One hidden turn or mirror swaps the rows below in pairs. Which row is each named row swapped with?
The rows were stretched afterwards, more along some directions than others.
j_193: [-47  24  -1  -7 -30  22  15  10  -1  14  -7   8 -11 -58 -29 -11   0   7
   4  13  -1   0]
j_892: [ -8  16  22 -16   4  20  16   1   6   4  -4  -8 -11 -16  25 -30 -37 -13
 -24 -24   2  44]
j_734: [ 31 -34   2   2  14 -16 -27 -40 -15 -27  30  25  -8  18  -2  35  -2  11
 -15  12 -12 -13]
j_203: [-17  -6  16 -28   6 -11  12  13 -24  15   5  29 -34  -5  28 -26 -39 -27
 -10 -17  14  -3]
j_959: [-27  12  28 -12   6 -19   7   7  -2  29  26 -14 -40 -43  41  -6 -29 -30
 -23 -10  17  15]
j_837: [-18  14  32 -16   8  -2  30  13   1   4   2  19 -38  10  10 -13 -28 -23
 -27   0   4   4]
j_237: [-11  15  16 -20 -10  21 -33  25  -6   1  18   5   0 -47   2 -22   7   3
   5  19  11  16]
j_399: [-14  20  29 -13  16  -8  23  10 -24  71  27  18 -25 -33  29 -10 -23  -8
  -7 -16  15  16]
j_444: [-16  36   6  -1 -14  15   3  28  -7  17   0  32 -30 -60 -10 -24 -27  -6
  -8   9  22 -30]
j_853: [-25   9  -1 -24   7  -3  24  -6   1   2   3   1 -35 -19  14 -22 -44 -21
  -8 -38   5  -5]
j_168: [  8 -14  42  13   8  16 -36 -11  -7  21  24 -55 -35 -34   2  23  21  11
  -3   3 -10  35]
j_263: [ 21 -44  -9   0  18  -8 -46 -40  -2 -40  25 -18  11   3  12  34  -3   6
   1  10  -5  -3]
j_119: [-27  -7  21 -16  19 -13  28  13 -18  20  19  10 -13 -24  26   4  -6 -26
 -43  -6  -2  19]
j_878: [ 42 -42  -9   4  10  -8 -51 -43   3 -35  23 -16  -5  17   3  22  -3   1
 -11  -6   3   3]
j_448: [ 19 -38  -5  17  -1 -28 -26 -55  -7 -29  11  17 -10  20  12  23  -4   9
  -2  -6   2  -3]
j_994: [-30  26  34  -6  19  -9  39  23 -21  46  -7  37 -23 -26  37 -19 -28 -20
 -20 -16  11   2]
j_17: [-26  10  -7  -3 -25  22  -7  -1   0 -16   7  23  -5 -52 -22 -25  -7  12
  11  11   2  11]
j_257: [ -1  27  30 -19  17 -14  12  16 -29  33  12  55 -43 -21  19  -5 -47  -8
 -39 -11  12   2]
j_808: [-11  47  -8   5 -18  -2  12   2   1  20  -3  31 -27 -35 -12 -31 -19   1
  17   6  15 -28]
j_463: [-36   2   4 -17 -20  16   7  19 -20   8   2  40 -12 -33 -36 -30   6   4
   1  36  -8 -18]
j_229: [-28  14  29  -2  25  -6  38   8 -14  19  12   9 -16 -49  32 -41 -32 -35
 -13 -12 -10 -12]
j_289: [-27  -5  32  -9  24 -11   2  20   1  21   8 -12 -36 -48  29  -9 -22 -39
 -33   1   6   3]
j_966: [ 28 -46   8  13   0 -19 -28 -41 -15 -18  23   2  -6   3   5  27   9  12
  -8  -3  12  -1]
j_897: [ -2  -6  41  10  20  19 -11  13 -17  -9   7 -17 -41 -20  -7  19   3   0
  -1 -12  -6   5]
j_321: [ -1 -32  21  -3  -8  24 -20  -9  -1 -17   0 -36 -19  14 -22  13  20  15
  12 -11 -25  32]
j_32: [  5 -20  -3  14   0  -5 -24 -36 -19 -18  21   9 -27  -8  -5  36 -19  14
  17 -15  11  -9]
j_130: [  4  32   0   4   5 -13   3   4 -28  47  11  45 -29 -23   6 -24  -3  10
  -6  30  11 -39]
j_918: [  3  -3  18  12  13   6  -6 -31  -1  14   3 -24 -25  15 -13  14  11  34
  -3  -5  -5  20]
j_803: [-18  27  11  -5  -3  15  32  24   1   1  -3  39 -15 -48 -38 -32 -16  -9
  -6  34 -26 -49]
j_41: [-16  24 -11  -8 -28   7   2  -2  10  -5  13  35 -19 -23 -25  -2 -10  24
   1  34  11 -24]
j_531: [  9 -39  -5  25  22 -26 -13 -46  -6 -34   2  26  10   9  -5  18  10  12
  -4   5   0 -17]
j_767: [-47  33   7 -10 -13  20  23  21 -14   1   2  54 -27 -50 -45 -20  -6 -23
  11  25 -10 -27]
j_111: [-16   0   0 -10  -1  12 -19  26   3 -18   9  15 -29 -58 -34 -12 -11 -15
 -20  29  -3 -40]
j_815: [ 26 -39  -1  10   3 -11 -34 -42 -10 -21  15   8  11   5   7  27  -4  20
   8  -1  14  -3]
j_969: [ -5  23  -2 -11 -12   3  -6  29 -11  -2  -8  37   2 -19   1 -35  -4 -14
  -4  11  13 -10]
j_935: [-18  33  32 -16  24 -19  42   7 -19  38  -3  35 -38 -26  23 -25 -39 -28
 -21 -23  16   6]
j_932: [  3 -28  26  -3  20  22 -25 -10 -12 -11  30 -20 -35  14 -14  18  18   3
  -4  -6 -29  14]
j_332: [ 29 -37   6   8   6 -19 -37 -31 -27  -7  20  19   1   6   8  34  11  24
 -11  -4  13  20]
j_748: [ 11 -26  32   5   1  15 -29 -12  -6  -6  17 -30 -43  14 -13  14  27   7
   6   0 -15   6]
j_524: [-21  42  21   2   9   5  49   0   3  33   3  -6 -20 -38  24 -30 -44 -32
  -9 -17   3  -1]
j_859: [-14  28  26 -16   6   7  29  -1   9  21  17  -4 -50 -14  17 -13 -42   1
 -17  -4   2  -5]
j_940: [ 10 -12  37 -14  17  11 -35   7 -18  10  38 -24 -38   3   4  28  32  14
 -11   2  -6  33]
j_190: [  0 -52   1  12   0 -20 -18 -30  -2 -49  -2  12  12   3  -1  25   8  -6
   8  -5  -2 -16]
j_204: [  0 -11  31  -4   1  29 -20   3 -11  -6  25 -45 -29 -15 -13   9  28  14
 -10  -9  -9  33]
j_653: [ 13 -14  35   5  15  19 -22 -14  -4   7  11 -31 -32   6  -5  10   8  21
  10  -1 -13   9]
j_345: [  6 -11  38  -3  14  11 -36 -10 -17  -6  28 -29 -30   2   2  17  24  22
 -15  -1  -1  52]
j_578: [-30  16 -14 -13   1  13  19  18 -14 -13  11  64  -7 -31 -30 -27 -11  -8
  -4  11  -6 -48]
j_406: [ 10 -55  -8   0  -8 -10 -28 -38 -11 -37  20  -7   1  -3  -7  23   6  20
  13 -22   2  17]
j_635: [-27  16   8   1 -16  -8   9   5 -12  -5  18  57 -45 -43 -39 -10  -9  16
   8  29   6 -41]
j_504: [ 26 -12  31  -3  24  10 -43 -11  -7   5  19 -51 -28 -10   8  25   9  27
  -6   6  -9  19]
j_160: [ -8  25   0 -13 -16   9 -11  11  10  -5  15  11 -39 -28 -35 -18 -12   1
 -16  28  -7 -32]
j_195: [-16   5  -9 -18  -8   7 -10  27 -15 -16  19  43 -49 -16 -40  -3   5  -3
  -8  18 -16 -40]
j_144: [ -1 -23  38  -2  15   9 -11   4  -6 -16  10 -34 -30 -16 -12   7  20  10
   1 -17 -13   1]
j_738: [-19  10  14 -25  13 -15  17  32  -6  12   9  22 -17 -22  38 -23 -23 -41
  -8 -14  18   4]
j_92: [ 21 -35   6  11   8 -15 -40 -49 -18 -40  26  19 -17  13  -1  29  -8  16
  -7   4  -2   4]
j_911: [ -3  20  11 -11  22   3  22  14 -23  30  20  16 -19 -10  35 -18 -31 -41
 -25   4   3 -20]
j_78: [-29  17  16   2  19  -1  34  -2  10  25  -1  14 -19 -30  21 -34 -32 -29
 -24  -2   0 -16]
j_844: [  2  24  -6 -13  -7  16   1  11  -9  22   7  55 -24   6 -31 -15 -22  -5
  10  15 -11 -35]
j_725: [ 27  -6  24   5  21   8 -28  -7  -5  -1  22 -33 -26   9  -4  15  20  16
  -6  -3 -18  18]
j_131: [ -2 -22  41   9  18  20 -23 -18  -8   1  22 -32 -22 -12 -10  19  21  25
  -5 -12 -14  10]
j_282: [ 26 -30   3  15  15 -17 -29 -33 -12 -23  29  -4   3   0  17  34   0   0
  -4  -4  -4   7]
j_260: [-52  11   8 -26   6  17   3  25 -13   2  32  43 -21 -30 -26 -13  11 -14
 -13  22 -15   3]
j_88: [  9   6  29 -13  25  -2   5 -11   1   8   9   3  -2 -21  41 -28 -46 -20
 -24  -8  -4   5]
j_248: [ 20 -43   5  12   7 -19 -44 -42 -11 -23  13  15  -1  17  17  35   0  17
   0 -22  19  -1]

j_257 pairs with j_260
j_111 pairs with j_289
j_853 pairs with j_193
j_734 pairs with j_940
j_263 pairs with j_504
j_248 pairs with j_131
j_815 pairs with j_653
j_332 pairs with j_932

